rotation ticks, each row followed by its count of ticks:
The counts run from 0 to 190.
[ -2   6   2   1   9  -2  12   9   5  -5 -10  19   3  10  -7  -9  -4   6
 -24  13  -3  -1 -13 -14 -10   2 -16   6 -15  18  20  13  -9 -13   6  -5
   1 -27  13  -3 -16   5   1  16  16  12  -4   0  -3 -28  15  -4   1  -5
  -5  13 -20   8  18   2  -7   8   5  -5 -17 -15 -15 -13   3  10  -4  -3
   0   5   6  -9 -21  -2  -9  13] | 72
[ 14 -14   8   2   9  -5  14  -5  10  -7  -2   7   3  17  -4  -1   1   2
 -25  11  13 -12  -6  -7  10   1   1   5 -12   4   8  16  -1  -3   6  -8
  -4 -21   6   2 -13  16   3   7  10   8   7 -16   8 -22   4 -12  14   6
  -9   3 -18  -3  12  -3  -8   0  -1  -8  -4 -22 -16 -12  -2  26 -22   1
 -10  -4  -1  -6 -12 -29 -12   5] | 85
[  7 -12  13 -14  -1 -11   4  -4  -7  -3  -2   2  -3  -2  15  -1  -2  -7
 -33  21   7 -17   4   6   5   9   3  -2  -9   1  -3  16   1   3   3  -7
   2 -14   4  -6  -5  27  -3   8   7   3   2 -15   4 -13   4 -10   7   4
 -11   5 -28  -6   8   2  -4  11  -5 -23   6 -30  -6  -3  -2  18 -21  -2
 -16  -9   2  -1   3 -11 -22  -6] | 42
[ -3  -1   4 -10  -7   5   5   2  -5   3  -6   0 -10   0   2  -6   3   9
 -26  16   5 -13 -20  -9   4  16 -10  -4 -12  17  18   3   0 -12  -3  -9
   2 -29   9  -6 -15  10  -5  23  13   9  -5   9 -15 -17   4  -4  -5   4
   6   4  -9   6   0   4  -4   9  -6 -16  -4 -25 -12 -11   4  29 -13  -7
   6   1  12 -14  -6   4 -20  -7] | 60
[ -3  -1   5   3  -3  -1  14   5  -3   3  -4   7 -11   0   2   4 -10 -11
 -23  10   4  -8 -23  -3   1  10 -25  -9  -9   9  12  11  -8 -14  -4   4
   9 -23  20 -17 -19   3  -3   7  10   5 -14  -2  -1 -18   7   4   2   4
   1   5 -31   2  13   3  -3  21   5  -8  -6 -22  -7  -5  19  29 -12  -2
  -1  -7  13 -12 -17   8 -13  11] | 66
[ 13 -12   7   8  -7  10  15  -3   3 -10  -5   7   4   6  -2  -7 -14 -16
 -23  28  -4  -1 -11 -22  -4   0 -22   3 -12  -8  15  16 -15  -4   8  -7
 -10  -4  10  -6 -14  22 -12   8  10  12  -9  -7  15  -8   7   3  15   1
   1  14 -18  -7  14   0 -14   5  -2  -9   7 -24   0 -11   9  13 -17  -2
 -11   5  10  -3 -16   0 -14   3] | 26
[  1   3   4 -24 -13  -3   7   7 -10   1   4   6 -13  -8   1 -15   1  -3
 -33  14   1 -13  -2   4  -6  14  -9  -2 -12  10   5  -4   3  -5  -1  -8
   5 -15   0 -13 -11  10  -6  16  -2  -1   3   8  -6 -12  19   2  -2   3
  -2  13 -19   1  -2   4  -3  28  11 -20  -7 -24 -11  -2   5  32 -11 -13
  -5 -11  14 -13   5   4 -16   4] | 55
[  4   7  11 -15  -4 -12  12   2  -1   9   0  -1  -2  -2  -2  -3  -9  -4
 -21  17   3 -10   6  -2  -9  10 -19  -2 -13   9   4   4   2   2  16  -1
  10 -15  10 -16 -17   0  -9   6  13  -8   4  -2  -6 -35  15  -5   1  -4
   5  14 -24  -3   9  -2   5  29   5 -21 -18 -26  -2  -9  -1  24  -5  -4
  -6  -7  -3 -13   2 -10 -15  -3] | 159
[  1  -9   6 -19   3   4   4   7  -6  -5   0  12  -5   2  -2  -8  -6  -9
 -23  19  -1 -15   0  -1 -15   6 -12  -6 -18   9  10  11  -8  -6   4 -12
  -5  -9   1 -17 -11  21  -3  17  24   6  -8  10  -4 -18  12   3  -3   8
   4  21 -22   9  18   9  -6  25  -2 -12  -4 -18   7   4   6  29   4   2
  -6   1   7  -5   5   8 -12   6] | 117
[  3   4  11 -11  -5 -15  13   7  -1  15  -2   0   2  -3   4  -2 -13   1
 -22  24  -2  -7   3 -12 -12   9 -19   4 -14   1   3   2   0   0  15  -1
   6 -11  15  -9 -18   0 -10   7  11 -10   4  -6  -5 -31  15  -6  -3  -5
   0  20 -19  -6   7  -3   0  22  10 -18 -16 -22  -2 -14  -5  18  -8  -9
 -14   0  -6  -9  -1  -2 -15  -6] | 158
[ 12 -10  -1  -4  -3  -3  22   6  -1   4  -5  16  -4  16  -3  -6   8  -2
 -24  22 -13  -9 -10  -7 -10   3 -15   4 -20   5  19  10 -11  -3   7  -3
  -9 -10   2   4 -12   6  -1   9  16   5 -12  11   1 -25  15  -8  -5   1
  -7  15 -23   7  27  -1 -17   7   2   0  -3 -15  -9 -14   3  23  -2   3
  -8   0   3 -12 -16  -7   0  14] | 75
[ -1  -9  10   9   5   4   2   3  -9  -1  -5  12   3   8   4  -5 -13  -7
 -31  20   5 -12 -11 -15  -1   8  -5   8 -11   2  11  24  -3 -10   0  -5
   7 -31   2   9  -3  25   5  13   6  21   5 -11  -5  -7   3  -5  12   4
  -4  11 -19   0  13  -2  -5  -6  -4 -10  -1 -23  -9  -8  -1  18 -27  -1
  -8   0   0   2 -23  -2  -9   1] | 189
[ -6  12   5  -7  -2   5  22  14   2   5  10   5  -9   7 -17  -7   1   3
 -16  15   0  -6 -17 -27  -9  -5 -17   5 -14  12   9   8  -3  -8  -1 -10
   9 -18   6  -4 -21   7  -2  20  18   7  15   0   3 -13   0   2   5   6
  -5  16 -16  -1   3  -3  -2  11   8 -11 -20 -23 -11  -8  -1  33 -20  -5
  -2  -1   4 -12  -4   4  -5   4] | 10
[ 16  -6  13 -14   2   4  19  -4   6  -7  11  -3  -2  -1 -10  -9  -3  -9
 -26  19  12 -10   5 -15  -2 -11  -8   4 -14   1   5   1  -7   1   5   0
  -3 -13   2  -3 -21  25   1   2  -7   9  10  -5  21 -10  10  -5  10   8
 -13  15 -27  -7   0  -4  -3  23  13 -18 -11 -27  -5  -3  -6  20 -20   2
 -18  -2  -6  -5   0 -12 -14   3] | 92
[ 16 -18   4  11  -6   5   8  -3  -8  -8   0  12  -4  10  -5  -8 -10 -12
 -27  18   7 -15  -7   2  -2  17 -10   2 -14  -2  10  24  -6  -6   2  -3
   2 -18  -7   8   0  26   8   9   1  16  -6  -6  -3   2  13 -12   5   4
   5  18 -12  -4  11   0 -13   3   6 -12   2 -33  -5   4   2  19 -16   1
  -2  -1   7  -5 -20   0 -10  11] | 187
[ 14 -17  11  -2  -5  -6  15  -2   4  -1   2   7  -3  17 -10 -12   9   0
 -24  20  -2 -12 -11 -14   7  -5   5  12 -10  -2   2  13   3   8   4  -2
 -10  -5   5   5 -17  18   0   8   9   4   6 -10  17 -15  14 -11  13   6
 -12  11 -20 -10  12  -6 -14  -2   2  -7   2 -26 -18 -11  -6  21 -22  -3
  -6   0   4  -8 -14 -17  -5   7] | 87
[ 12 -10  12 -21  -7  -9  15  -1   5   5  -4  -1  -1  -5 -14  -3  -3   1
 -25  22   2 -11  -2  -1   0  12  -7  -1 -14   6  12   4   2   4  13  -2
   4  -8   2  -4 -17  10  -9  14  15 -13   1   2  -1 -26  10 -16 -13  -1
   7  15 -17  -5   8   6  -9  20   0 -21 -15 -35  -5  -7   0  22   2   1
   0  -7  -1 -19   6 -10 -17  -1] | 161
[  9 -13  -5  -5  -8   8  19   3  -8   4   4  13  -1  14   7 -11   3 -13
 -32  28  -3 -10   0  -8  -4  -1 -20  -7 -13  -9  17  11  -1   4   0  -1
   0  -9  10   3  -5  16  -6  23   9  25   0   7  -2  -4   4  -4 -12   9
   0  15 -11   0  11   1 -12   1  10 -21   6 -21  -5  -1  -5  26 -22  -5
 -16   3  13   3  -7  -1  -2  -5] | 181
[  2  -2  15   1 -10  -3  18  -6  -4   7  -4  -4  -5  -4   7 -12 -12   0
 -34  12   6  -4 -11  -6  10  12 -10   6  -8   5   3   7   6   0   9  -3
   7 -30  12  -6 -12  12  -1   7  -7  -2   0 -13   3  -8  11  -7  18  -8
  -7   3 -26  -5   8  -6  -2  22  -4 -17  -3 -22 -19 -20   4  16 -23  -1
  -1 -13   0  -6 -13 -11 -20   0] | 147
[ -3   6  -2   9   4  -7  12   9   0  -6 -13  15   3  11 -13 -12  -6   2
 -25  13  -5   3 -15 -13  -9   3 -23   8 -12  14  14  17  -6  -7   7  -5
  -1 -25  10  -6 -16   9   1  17  14   8 -10   5 -10 -26  16  -5   1 -11
   2  19 -18   0  14   2  -6   5   7  -1 -12 -23 -10 -11  10  12  -7  -7
   0   5   8 -15 -19   3  -9  12] | 71
[ 15 -18   8  -1  -3   8  11 -11  -6  -8   1  11  -3   7  -8  -8 -10 -14
 -28  16  10 -15  -5   7   0  14 -11  -5 -19   1  12  19  -5  -4  -4  -6
   4 -20   2   0  -1  20   9   9  -4  22  -4 -10  -3   0  13  -6   5   5
   1  15 -15   1  16   2 -12  14   4 -18   5 -26  -3  12   8  21 -17  -2
  -4  -5   7   0 -20  -8 -11  11] | 186
[ 19 -11   2  14   4  -6  16  -2   5  -6  -4  10  -4  15  -3   0   4   4
 -20  19  15 -15  -2   1   2   3 -10   3 -18   0   9  26  -2  -2   4  -4
  -4 -13   1   5 -16  15   5   7  11   6  -1 -15  -1 -28  16 -24   6  -3
  -3  15  -9  -8   9  -4 -12  -3   9  -9  -6 -32  -5  -9   4  11 -11   1
 -12   1  -3 -13 -11 -21 -14   7] | 83
[  6 -11   9  -9  -5  -9  13   8  -6   4   2  11 -11  -2 -21   2  -5   0
 -19  17   1 -17 -22 -10   5  14   5   8 -17  10   5  12  -5  -6  -1  -4
   5 -13  -1   9 -11  12   4   9   8   0  15  -7   4 -10   4  -7  -8  14
  -6  12 -20  -4   8  -2  -5  13   5  -3 -20 -31 -13  -1   1  30 -19 -10
   4  -2   6 -24  -9   4  -4   8] | 6
[ -5   5   7 -14  -2  11  23  10   2   3  10   8  -7   6 -19 -11  -3  -2
 -17  11  -1  -8 -12 -24 -10  -5 -15   0 -17  14   9   2  -4  -8  -4 -14
   7 -14   5 -10 -19   4  -2  18  16  10  14   2   6 -17   3   7   6  10
  -5  12 -16   0  10   0  -2  19   7 -12 -18 -17 -10  -3   2  34 -17  -8
  -4  -4   5  -9  -2  -6  -7   8] | 11
[ -1  -3   0  -7  -9  -1  10  -2  -6   3  -3   2 -11  -3   5  -5  -4  -2
 -27  22   7 -18  -6   1  -5  19 -20   2 -22   9  15   3  -6 -10  -8  -8
   4 -28  -2  -1 -11   4  -2  21   2   4  -5  11 -21 -17   7  -2  -6  -4
   5   9  -2  -7   1   3   7  16   8 -13   2 -35  -7 -12   8  29  -9 -15
  -2  -3   7 -14   0   4  -8  -1] | 58
[  4   2   4 -20 -18   0   9   7 -10   0  -1   3 -13 -14  -2 -13   3   1
 -29  22  -1 -15  -1   6  -6  20  -9   2 -17   8   7  -2   3  -1  -6  -9
   5 -16  -2  -3 -13  10  -4  19  -3   5   0  11  -9 -13  18  -6 -14   1
  -2  13  -7  -4  -1   8  -9  24  14 -17  -7 -31 -12   1   3  22  -5 -15
  -2  -8  15 -17   2  12 -11   3] | 56
[ 14 -13  -5  -8 -11   3  16   9  -6   1   2  14  -5  14  -1  -9  12 -12
 -32  22  -6 -11  -4  -8  -4   0 -13  -8 -13  -5  20   7  -5   4   0   2
  -4 -11   1  -1  -5  19  -6  20   5  21   2  15   2  -6   7  -5 -12  11
  -2  12 -16   0  14   4 -15   2   6 -13   6 -19  -9   2  -9  35 -17   2
 -10   4  15  -4  -9  -2   2  -2] | 180
[  6  -7   9  -7   1 -13  11  10  -4   3  -1  10 -12   2 -20  -3  -2  -1
 -24  13   7 -19 -18  -2   2  14   2   3 -12  15  -5  15   0  -6   0  -4
   5 -17   4  -2 -10  15   8   6  11   1  13 -10  -1 -12   8  -7   1  11
   0  14 -21   1   4  -4  -3  17   6  -7 -25 -28 -11   3   1  34 -16  -4
   5  -4   5 -21 -12   0  -9  10] | 5
[-13   6   9 -15   3   1   6  10  -2   0   2   7   1   2  -1  -8  -7  -8
 -22  27  -2 -12   0 -17 -18  -2 -20  -1  -9  10  13  16  -5  -6   2  -9
   8 -20   6  -9 -18  10  -6  25  25  10   1   7  -1 -24   3   8  -4   5
   0  20 -15   2  16   9   1  18   3 -18  -7 -19   2  -2  -1  18  -6  -5
 -11   8   9   0  -4  16 -14   1] | 115
[  4  -5  -5   9  -1   2  25   3   4   5   4  14   2  14   8   0  -1  -4
 -19  22  -6  -1  -8  -9 -11  -2 -25  -2 -22  -2  13  10  -7  -5   8   1
  -3 -13  13  -2 -15   1  -3  14  19   4  -8  -2  -8 -30   6 -10   0  -1
  -8  13 -20   0  26  -4  -6   5   5  -7   3 -17  -8 -16  -5  22 -10   2
 -21  -4  -3  -1  -6 -19  -2  -1] | 77
[  4 -17   6  -6 -14  10   6   0  -6   8  -7   8 -11   3  -2  -9  -3  -1
 -28  18  -6 -12 -23  -6   6  19  -5 -11 -19  13  11  -2  -2  -1  -8 -16
  -1 -11  15  -4 -13   2  -4  18   9   6 -10   5 -10 -17  10  10   5   6
   1   6  -9   2  15   6  -7  15  -3 -12   2 -20 -10  -8  10  31 -13 -20
   7   3  19  -6 -18  10 -12   0] | 62
[  3  10  -3  -4   1  -2  14  12  -4 -14  -6  16  -7   2  11  -8   6   7
 -29  14   5 -10   2  -1  -2  -1 -14   8 -14   7  14  11 -10 -14  -5  -5
   1 -25  -1  -9 -10  15  -1   6  -6  16   4  -4   4 -14  21  -9   6   2
 -19   5 -20   3   6  -1  -8  10  16  -9   0 -20 -18  -4   7  15 -20  -1
 -24  -7   9 -14  -6  -3  -9  11] | 134
[  8  -3  -4 -11  11  -8   6  10   4 -10  -8  18   3  14  -4  -6   2  -4
 -25  20   9 -14   5 -13  -7  -1 -12  -2 -12   4  27  11 -12  -3   2  -2
   2 -23   5  -4 -14  10  -3  13   6  25  13  11  -4 -18   8  -4  -7   8
   3   9  -9   0   5   6  -5   3  14 -11  -9 -22 -13   0  -4  27 -20  -6
 -12  11   9  -6 -14  -5  -4   4] | 177
[ 15  -2   1 -10 -13  11  23   8   3   4  11   9 -12   3 -17 -11  -1   0
 -15  22   0 -12 -10 -14 -17   5 -20  -2 -21   6  13   4 -10 -11  -3 -10
  -3  -1  -1  -5 -14  10   0  12   8   5   5   8   3 -13  18  -2   1   7
   2  24 -10  -2   7   0 -14  24  13  -6 -15 -20   2  -1   4  35  -6 -11
  -4  -2   6 -16  -4   4  -6   8] | 13
[  9  -1  12 -16  -6 -13  14   1   3   8   0  -1  -3  -1 -11  -4  -1  -2
 -22  17   4 -12   0   3  -5  11 -11  -2 -11   7   8   6   3  -1  17  -1
   7 -14   3 -17 -21   6  -6   6  12 -12   0  -3  -4 -27  14 -11  -6   1
   5  16 -23   1  10   3  -7  27  -2 -17 -18 -31  -6  -7  -1  24  -1   1
  -2  -9   1 -14   6 -11 -16  -1] | 160
[ 12 -15  12 -17  -5   3   8   0  -6   0  -1   6  -2   8   3 -17   7   1
 -32  28   1 -14  16  -7  -8  -2   0   3 -12  -3   2  13  -2   9   7 -15
 -11  -8   5  -3 -13  29  -3  12  15   9  -4   0  11 -16  16  -8   7   3
  -9  21 -19   1  16   6 -12  13  -8 -22   4 -20  -4  -6 -10  10  -4   2
 -10   9   2   7  -4  -8 -21  -3] | 37
[ -6  -8   0   0   6   4   8   3   1 -13   0  10  -4   9   6   3   1  -4
 -20  20   9 -19  -9  -5   0  -4 -12   4 -19   6   9  23  -7 -11 -17  -9
  -5 -18   5  -3 -17   9   0  21  28  19  -7  -7   4 -24  -4  -3   3   9
  -8   3 -12  -5  14   7   2  -3   6  -8  12 -29 -11 -10   8  20 -17   1
 -17   3   8 -11  -5   2 -13  11] | 127
[  2  -3   5   1  -6   5  25   0  -3  -7  -7  12  -3  -7 -11  -4  -6 -10
 -26  16  -8   0 -26  -2   1  12 -17   1 -17   6  18   9 -11  -7  -1   5
  -1 -15  11  -7 -16  10  -5  16   6  -1 -13  -1   4 -11   6  -1  -7   2
  -4  10 -30   2  12   5 -12  15   7 -11  -6 -29 -14  -7  18  13 -14   2
   3  -6  15 -23  -7   6 -13  13] | 68
[-13 -10  11 -18  -9  -7   7   6  -5   0  -2  11   4   2  -8  -8 -17 -22
 -32  28 -14 -10  -6 -18  -9  14  -9  11  -8   7  12   8  -5   2  12  -5
   5 -11   0  -2  -5  16  -9  21  17  -2   1   5   3 -10  -1   8  -6   8
   4  12 -23  -6  18   5  -1  15   0 -10  -3 -26  -9  -4  -4  23  -8  -8
   3  -1   7  -6  -9  10  -1   2] | 112
[  3  -3   0   3  -8  11  17  -3   0   0   2   4  -6  11  11 -20   1   9
 -31  21   8  -9   2 -10  -6   1 -16  10 -22   7  14   3  -1  -3  -4 -16
  -3 -30   4   2 -12  11   2  20  -4  16  -3   6  -5 -17  13 -10  16  -9
  -8   5  -5  -6   7  -6   2   4   5 -11   8 -17 -17 -19  -3  16 -19 -11
  -9   0   2   1  -9 -12 -13  -1] | 139
[ -3 -10  11   1   2   0   2   5  -8  -2  -3  14   3  12   0  -9  -8  -5
 -33  12   5  -5 -11 -15  -1   6  -5   8  -7   5   3  24  -3  -8   4  -9
  10 -31   1   3  -5  22   6  13   4  20   4 -10  -3  -9   4   1  17   8
  -7   6 -22   2  16  -2  -4   0  -6  -8   1 -22 -12  -6  -2  25 -26  -2
   0  -7   6   2 -22  -1  -4   5] | 190
[ 12 -12  15  -4 -13  -1   1  -1  -4   3  -3  -3  -3  -2  -8 -13 -14 -14
 -27  24   3 -14 -10  -8  -1  16 -11   0  -4  -1   1   9   0   5   6  -8
   3  -7   6  -4 -13  26  -5   9   4   1   0  -2   5  -4  11   3   7   1
  12  22 -13 -10  -3   6 -14  22  -2 -18  -9 -29   2   4   5  20 -11 -10
   6   8  13  -4 -13  18 -17  -1] | 106
[  6  -6  -1  -7   5   7  15   5  -4 -17  -1  17  -8   7  -3 -13   6   2
 -26  19  -6  -3 -13 -10   2  -3  -3   1 -17   2   4   7 -10  -6  -7 -11
 -14  -3   6  -6 -14  23   3  13  14  13  -6  -4  17 -10  13   0   7  11
 -18  11 -22   1  11   2 -10   6   7  -6   7 -21 -11  -3  11  19 -23  -4
 -15   3  16 -12  -5   2 -16  10] | 130
[  4 -10  -2   5  -6  10  17   2  -5   2   8  12   2  15   6  -8  -1 -13
 -26  22   0  -8  -3  -5  -9   0 -26  -7 -13  -7  12  14   3   2  -1  -3
   6 -15  14  -5  -5  12  -3  24   1  23   1   1  -9  -8   7   0   1   3
   1  17 -10  -2  12  -2  -6   4  10 -17   7 -22  -4   0   0  29 -24  -9
 -20   2  11   8  -8  -3  -5  -4] | 182
[ 19 -13   6 -10  -2   1  21  -6   1  -7   8   0  -4   1  -9 -14  -7 -10
 -32  19   4  -7   3  -9  -6   0  -9   9 -20  -1   3  -2  -6   1  10  -4
 -10 -11  -3   3 -15  23   0   6 -12   2   8   1  16  -8  13  -3  10   7
  -3  15 -21  -9  -1  -6  -2  24  16 -10 -11 -31  -4  -4  -3  27 -21  -2
 -12  -7  -2  -8  -1 -15 -11   1] | 93
[ -7   9   3 -18  -8  -4   4  10 -12   0   0   4 -13  -8   6 -14  -4   3
 -32  14  -2  -6  -2  -3  -5  11 -11   0 -11  10   1  -6   2  -6   0 -10
   8 -19   7 -17 -15  12  -3  15  -1   5   7  -2  -5 -19  17   6   0   3
 -10  12 -17   0  -3  -3   6  27  11 -18  -7 -20 -11  -3   1  30 -21 -17
 -13 -11   9  -7   7   5 -14  -1] | 54
[ 12  -9   6   7 -22   5  14   3  11   6  -1  11   1  17  -6  -3  -9  -7
 -15  24   0 -10  -5  -9  -7  13 -19   0 -10   1  24  16  -1  -4   0  -6
   8  -7  -1  -7  -7   6  -6  16  12   8   0  -3  -1 -19  12  -5  16  -2
   7  10  -1 -14  14   5 -21   5   0 -15   4 -26 -10  -4   3  31 -10 -11
   1  -5  13 -11 -21  -8  -5   8] | 20
[  7  -1  -7   8   0  -4   9   7  -6 -14  -3  18  -5   7   7 -14  -2  -6
 -25  19  -4  -5  -4  -6  -8   2 -15   7 -16   2   1   9  -9 -11  -1 -12
  -8  -7   5  -6  -7  17   5   9   2  15  -1  -8   5 -15  24  -2  16   1
 -16  12 -17  -5  10  -1  -1   5  18   0   6 -19  -8  -7  11  22 -24 -21
 -25  -3  13 -11  -8   3  -8  12] | 132
[  9  -2  -2  -9 -10  -1  16   1  -2 -13   1  10  -7   5   6 -14   7   2
 -35  15  -3  -9   1   5  -2   4  -7   9 -23   9  16   1  -9  -5  -1  -5
  -5 -21 -11   0  -4  17   5  17 -12  12  -5   6   5 -11  12  -8  10   4
 -13   3 -23  -4  15  -1  -7  14  10  -8   9 -20 -23  -9   6  26 -14  -1
 -12 -14  11 -13  -2 -17  -7  14] | 136
